arr =
[[653 144 463 621 162 386 628 149 433 644 163 516 625]
 [434 449 556 281 496 649 178 438 592 308 364 572 194]
 [748  51 431 693  55 469 581  55 499 512  58 606 457]
 [384 548 571 393 562 396 299 706 313 306 615 303 261]
 [400 179 549 560 261 746 436 270 873 423 271 945 443]
 [709 206 556 451 189 481 504 204 492 524 132 388 505]]
Indices start at 0.
Find the entry at row 2, column 0.
748
Find the bottom-left entry.
709
The entry just left of 178 -> 649
Find the entry at row 2, column 1.
51
Find the entry in the top-left corner.
653
Find the entry at row 0, column 1.
144
Find the entry at row 1, column 2.
556
Find the entry just right of 51.
431
The entry directly above 512: 308
Find the entry just right of 58.
606
The bottom-right entry is 505
The entry directly above 281 is 621
The entry just left of the largest entry is 271
The entry directly above the largest entry: 303
The entry just left of 313 -> 706
The entry in the top-right corner is 625
The top entry of the column that holds the largest entry is 516
The entry just right of 549 is 560
The entry directly below 162 is 496
The entry just left of 433 -> 149
Find the bottom entry of the column that holds the largest entry.
388
Find the entry directly below the smallest entry.
548
Find the entry in row 0 and column 2.
463
The entry directly below 423: 524
The bottom entry of the column that holds the smallest entry -> 206
The entry at row 1, column 0 -> 434

Questions about the grid below.
1) Report the smallest entry in the last row.
2) Report the bottom-right entry.
3) Report the smallest entry.
4) Report the last entry of the smallest entry's row.
5) Report the entry just right of +0.25.
6) Report the third entry from the end, reading row by row.
7) Report the largest entry in the last column.
8) Report the entry in the top-right corner.
-1.34	+0.87	+2.39	-1.24	+0.26	+1.94	+0.85
+0.84	-1.09	+1.78	-1.44	-1.91	+1.14	-2.58
+0.04	-6.79	+2.41	-0.43	-0.26	+0.72	-1.29
-2.49	+3.42	-3.55	+0.19	+0.25	-0.38	+2.07
+0.45	-5.80	-3.25	+2.07	+1.08	-3.33	+0.65
+1.36	+3.95	-0.10	+1.82	+1.83	-0.60	+0.18
1) -0.60
2) +0.18
3) -6.79
4) -1.29
5) -0.38
6) +1.83
7) +2.07
8) +0.85

Questions about the array below. Indices start at 0.
1) Read off the entry just left of +1.77.
2) Read off the entry in row 2 and column 0.
3) Read off the top-right entry.
4) Read off the entry directly below -5.75.
5) Read off the entry just right of -2.22.
6) Read off the entry directly below -0.14.
7) Read off the top entry of the column that holds the smallest entry.
8) Read off the entry at row 2, column 2.
+2.87	-0.38	+1.83	-0.60	+1.82	-0.02	+0.07	+0.33	+0.22	+0.73	+0.36	-0.22	-1.41
-2.22	+0.06	-0.50	+0.10	+0.68	-0.25	+0.81	+0.74	-0.77	-0.82	-0.36	-0.87	-0.98
-2.34	-0.56	+0.86	+0.47	+1.34	-1.64	+2.40	+1.77	-1.79	-1.25	-0.72	-1.59	-2.90
-4.74	+0.17	-0.85	+0.72	+0.05	-1.64	+1.63	+1.25	-1.08	-1.68	-0.92	-1.87	-1.57
-5.75	+0.49	-1.70	+0.64	-0.89	-1.27	+1.15	+0.94	-1.57	-1.93	-1.08	-1.06	-0.40
+0.29	-1.22	+1.94	+0.13	+2.21	-0.97	+1.87	+1.53	-1.22	-0.36	-0.14	-1.53	-3.12
-0.76	-0.38	+0.50	+0.13	+0.69	-0.65	+0.87	+0.70	-0.66	-0.34	-0.25	-0.71	-1.44
+5.77	-0.47	+2.10	-0.95	+1.76	+1.46	-0.62	-1.11	+0.51	+2.15	+1.09	+1.06	-0.10
-4.23	-0.33	-0.17	+0.78	+0.57	-1.83	+2.15	+1.59	-1.36	-2.06	-0.87	-1.79	-2.09
1) +2.40
2) -2.34
3) -1.41
4) +0.29
5) +0.06
6) -0.25
7) +2.87
8) +0.86

[2 1 2 2 2 3 8 4 3]
The third entry from the left is 2
Find the second entry from the right.
A: 4
Find the entry just right of the centre entry.
A: 3

M =
array([[251,  67,  80, 132],
       [309, 836, 400,  24]])
The top entry of the column that holds the smallest entry is 132
Give the entry in the top-left corner.
A: 251
Give the entry just left of 400.
A: 836
The bottom-left entry is 309
The entry in the bottom-right corner is 24

+0.07	-0.48	+2.58	-2.73	-1.95	+2.56	-1.84	-0.35	+3.51	-2.62	-0.44	+5.36	-2.26
-1.32	+0.77	-0.73	+1.59	+2.00	-0.65	+1.42	+1.66	+0.50	+0.97	+0.75	+0.57	+0.25
-0.29	-0.72	+0.38	-1.10	-1.39	+1.05	+0.05	-0.65	+1.76	+0.43	-0.72	+2.75	+1.21
The entry just right of -0.29: -0.72
The entry just right of +1.76 is +0.43
The largest entry in the last column is +1.21
Give the entry directly below the centre entry.
A: +0.05
The bottom entry of the column that holds the smallest entry: -1.10
The third largest entry: +2.75
Give the entry in the top-left corner.
A: +0.07
Give the entry directly above +1.42.
A: -1.84
Give the 3rd entry from the end, reading row by row.
A: -0.72
The median entry -> +0.25
The largest entry in the first row is +5.36
The 2nd smallest entry is -2.62
The top-right entry: -2.26
Give the 2nd entry on the diagonal from the top-right corner.
A: +0.57
The 2nd entry on the main diagonal: +0.77
Give the entry just right of +1.59.
A: +2.00
The entry just right of +0.77 is -0.73
The entry in the bottom-left corner is -0.29
Give the entry just right of -2.62.
A: -0.44
The smallest entry in the first column -> -1.32
Give the entry just left of +2.00.
A: +1.59
The fifth entry from the end, reading row by row is +1.76
Give the entry directly above +0.77.
A: -0.48
The centre entry -> +1.42
The entry directly above -0.73: +2.58
The entry just left of the centre entry: -0.65
The third entry on the main diagonal -> +0.38
Give the entry just left of +1.76.
A: -0.65
Give the smallest entry in the last row.
A: -1.39

-15.5,-1.8,-0.1,-1.1,-2.6,-7.9,1.5,12.4,-13.5,-9.2,10.4,-19.9
Read off the entry just right of 1.5.
Answer: 12.4
The entry just right of 12.4: -13.5
The entry just left of -0.1: -1.8
